The same turns and mirrors carry the whole set onto itself and the rows of a family onto each other. Which other rows belong to the same family as each row named below? List them in the order they appear above.
These 16 rows form 4 families of 4 rows each.
C: [ 22   4  14  -3  -7 -10   3  18   0 -16  23 -24 -34 -13 -11  -1  12  -4]
F: [-18 -15   4  -6   5  16  16  17  10  -2  25 -21 -18 -17  -3   6   2   9]
E: [ -7 -15  -3 -26   6  -2  29  11  -3   2  35 -25 -18 -20  12  26  14  20]
R: [ 29   4   9 -16  -6 -22  11  14  -8 -13  29 -27 -34 -15  -1  12  19   3]
Y: [ 11   7 -13   7  12  -1  19 -10  -6 -13  25 -24  -2   6  12  20  12  -3]
V: [  6  -4  12   6  11   6  14  22   9  18  28 -20 -20  -5 -17   7  -8  -5]
D: [-14 -11  -5  -6  -1  14  24  17  -2  -4  33 -26  -3 -16   8  21   7  18]
L: [  9   2   0  13   2   8  22  22  -5  14  38 -27   3  -3  -4  24  -3   6]
G: [ 20   8   7  10 -15  -2   5  21  -7 -21  27 -29 -15 -11  -6   6  11   1]
N: [ 28   8   2  -3 -14 -14  13  17 -15 -18  33 -31 -15 -12   4  19  19   8]
U: [ 19  -1   0 -12   8 -12  30  15 -10  21  43 -28 -11  -7   4  35   7  12]
M: [-11 -19   6 -26  12   1  21  12   8   4  27 -20 -33 -21   1  11   9  10]
T: [  6   4  -5  10  17   4  11  -9   5 -11  17 -19 -14   6   1   5   5 -12]
K: [ 12   0  -2  -8  24 -10  14 -14   5  -5  17 -17 -31   3   3   7  11 -12]
B: [ 17   4 -10 -11  19 -15  23 -16  -6  -7  25 -22 -18   3  14  22  17  -2]
P: [ 16  -7  11 -18  17 -13  22  15   4  26  33 -21 -34  -8  -8  18   2   1]

Same family as E: F, D, M
Same family as B: Y, T, K
Same family as G: C, R, N

The same turns and mirrors carry the whole set onto itself and the rows of a family onto each other. Which other rows belong to the same family as each row named below? List them in the order they appear above.
These 32 rows form 4 families of 8 rows each.
lusiz: [-13 -10  -2 -14 -11   8  -6   2]
Ges: [ -2   3  16  22  -5  26 -15  11]
mogo: [ 16 -13  14   5   8  11   4  -6]
pofar: [-18 -15  -6  -7 -10  10  -5  -9]
muf: [  3   4  21  13 -16  28 -15   9]
siba: [ -3   3  10  27  -8  20 -24  -9]
rolif: [  0 -12   3  -6   7  -1 -13 -13]
libu: [ -1  -2  11  28  -3  17 -13 -21]
zogir: [ -3 -11   4   8  11   3  -5 -21]
pakel: [-10  -3  -5  27 -19  19 -13  -6]
biv: [-12 -13  -3 -14 -14  13  -8 -10]
lif: [ 12  -9  16 -11 -15  16  -5   3]
luz: [-13  -6  -8  25 -15  19  -3 -12]
Samim: [ 19  -9  14   7   2   5  -1 -12]
gegub: [-14  -2  -7  27  -7  10  -6  -9]
gam: [ 17 -12  21   3   3  15   1  -7]
garek: [-16  -5   2  15 -11  28   0  15]
naba: [ -8 -10   3   1  12   3  -8 -17]
vez: [ -9  -2   1  23 -15  25  -5  14]
ruke: [-14  -6   8   8 -16  30  -3  15]
relog: [ -6 -10  -4   4   6  -4  -2 -14]
Nofu: [ 13 -13  11  -3   8   5  -2  -1]
koza: [ 10 -16   9  -8 -17  20   4   1]
zapo: [-21  -7  -8  20 -13  18  -4  -9]
Lilus: [ 11 -16   4  -9 -11  11   2   3]
Roz: [-20   0   1  12 -15  21  -9  13]
vizo: [  1   1  12  25  -7  22 -18 -20]
vuno: [  9   2  14  29  -7  17 -13 -13]
dufe: [ -1 -14  -5 -12 -13   6  -8  -9]
Revuv: [  2 -16  11 -11 -17  22   2   6]
fip: [  5   0  26  16  -6  30 -12   2]
nus: [ -2   2  22  13  -4  30 -16   7]

Same family as libu: pofar, zogir, gam, ruke, zapo, Revuv, fip
Same family as koza: mogo, biv, luz, garek, naba, vizo, nus
Same family as Roz: lusiz, muf, lif, Samim, gegub, relog, vuno

